In the rows, 128 means zero.
One turn sends every row of this set to another row. A few are shown first. Where does it send the rows asked after them?
z874: [144  82 111 115  81 148 126  91 153 120 154 110 127 141 110 139  83  81
 140 140 120 121 126 140 127 119 127 102 130  72 132 107 147]
z873: [115 105 137 129 111 119 109 142 166 144 142 162 115 114 129 104 112 126
 158 139 139 131  81 174 121  88 134 120  97 142 148 149 105]
z299: [168  96 111 104 106 140 136  93 155 112 155 133 121 143 130 125  83  94
 141 160 114  99 124 155 141 127 133 105 145  83 132 102 156]
z424: [153  88 112 120  90 147 118 100 156 120 151 128 124 147 119 137  82  86
 128 157 119 114 125 142 156 122 140 111 137  72 127 111 166]
z391: [128 165  93 162 151 134 147 147  97 158  97 138 127 120 133 151 164 124
 109 127 126 136 170 116 142 158 134 134 150 129 109 115 111]
z281: [116 160 128 154 132 138 127 143  82 175 129 118 156 146 100 145 126 154
 128  86  99 143 140 119 139 140 155 128 153 123 109 135 116]
z572: [116  79 138 135  73 162  94 126 115 119 103 149  82 122 138  89 120 136
 120 141 160 147 158 133 101 105 103 117 133 135 153  91 153]
z680: [132 125 126 122 119 132 119 132 152 141 152 196 103 109 130 114 115 138
 148 139 133 123  76 188 131 100 138 128 107 139 153 130 127]
z590: [126 113 112 127 110 135 133 132 158 144 136 177 113 108 135 133 116 115
 159 132 155 149  77 179 125  87 123 120  93 136 141 140 107]
z219: [135 145 136 150 115 135 154 147 100 137 111 101 151 130 140 165 139 124
 142 100 103 127 151  93 124 144 119 121 183 152 111 115 106]
z225: [115 159  94 162 140 134 150 139  93 158 103 121 128 111 123 150 166 116
 121 108 124 139 171 114 115 155 120 126 143 126 115 111  96]
z595: [125  91 135 128  94 152  98 115 113 116 114 160  73 129 137  74 125 143
 120 145 149 130 160 151 105 121 114 112 132 133 157  84 163]
z398: [129 172 101 150 147 129 148 148  95 161  97 128 129 121 147 147 154 132
 114 108 137 139 173 121 151 158 130 123 146 131 109 129 117]
z21: [138  74 129 125  85 162 109 127 121 116  90 156  84 136 154  93 116 140
 118 155 171 153 156 137 113 104 109 118 137 144 139  98 157]
z706: [121 106 136 129 115 120 108 144 169 145 140 168 115 116 134 105 110 128
 155 146 140 132  80 176 130  89 139 122  99 144 146 151 110]
z7: [134  80 121 114  99 120 112  99 173 120 153 110 125 130 128 123  91  77
 134 164 115  98 127 139 132 126 135 107 136  82 135 111 145]
z266: [127 161 121 165 129 151 134 149  86 172 123 121 144 149  82 137 133 148
 128  95  95 142 150 119 131 139 148 127 145 119 113 137 100]
z174: [139 145 130 162 126 137 164 149 105 135 121 107 141 142 134 162 140 128
 139 115  99 135 148  85 117 127 121 122 186 146 108 118 100]
z389: [122  72 134 123  96 144  87 126 128 128  92 142  90 128 140  68 118 134
 115 160 162 132 168 148 109 121 121 114 122 134 145 104 146]
z305: [124  68 130 119  96 144  94 124 129 127  89 137  91 129 141  70 117 135
 119 157 165 137 168 148 101 119 117 112 121 136 142 106 141]
z891: [130 117 122 114 114 133 132 124 153 138 150 178 106 107 127 117 117 133
 162 123 138 132  78 187 102  94 125 117  99 141 154 130 107]
z40: [150 154 110 153 141 151 152 149  94 169 109 125 148 161  98 142 127 152
 128 107 106 149 148 122 137 136 152 124 149 129  99 147  99]
z700: [111 171 105 155 134 128 142 141  90 163 106 116 129 110 132 144 159 126
 121  89 131 139 174 118 130 158 119 118 139 126 121 123 106]
z476: [131 156 138 175 125 134 143 155 101 138 130 120 136 137 129 154 141 131
 126 121  89 125 148  84 139 133 130 133 190 138 114 115 118]
z843: [134 155 142 158 119 133 139 154  98 141 115 118 148 129 141 160 138 128
 129 115  97 118 151  94 151 149 130 131 191 147 112 112 125]
z768: [142  77 117 111 103 121 119  99 173 119 149 110 127 134 134 125  88  79
 134 167 119 101 128 141 134 125 137 106 137  85 129 114 143]
z410: [114 126 121 142 105 134 111 139 153 147 147 188 108 100 126 125 119 115
 150 137 145 138  75 177 142  93 129 130  96 128 151 135 122]
z413: [147  97 120 110  94 138 127  87 149 114 166 122 118 129 115 122  88  89
 146 142 107  95 125 151 122 129 123 101 137  76 144  95 149]
z450: [143  81 125 112 102 154 120 110 119 112 103 152  78 140 150  81 119 146
 127 146 160 140 162 154  94 118 112 105 131 143 146  91 153]
z412: [136 152 116 140 141 139 148 141  90 172 116 115 160 159 114 152 120 156
 133  93 112 154 140 122 134 136 154 123 153 135  98 142 106]

z398 turns into z843
z706 turns into z389
z680 turns into z595
Now find these:
z225 turns into z174
z572 turns into z874

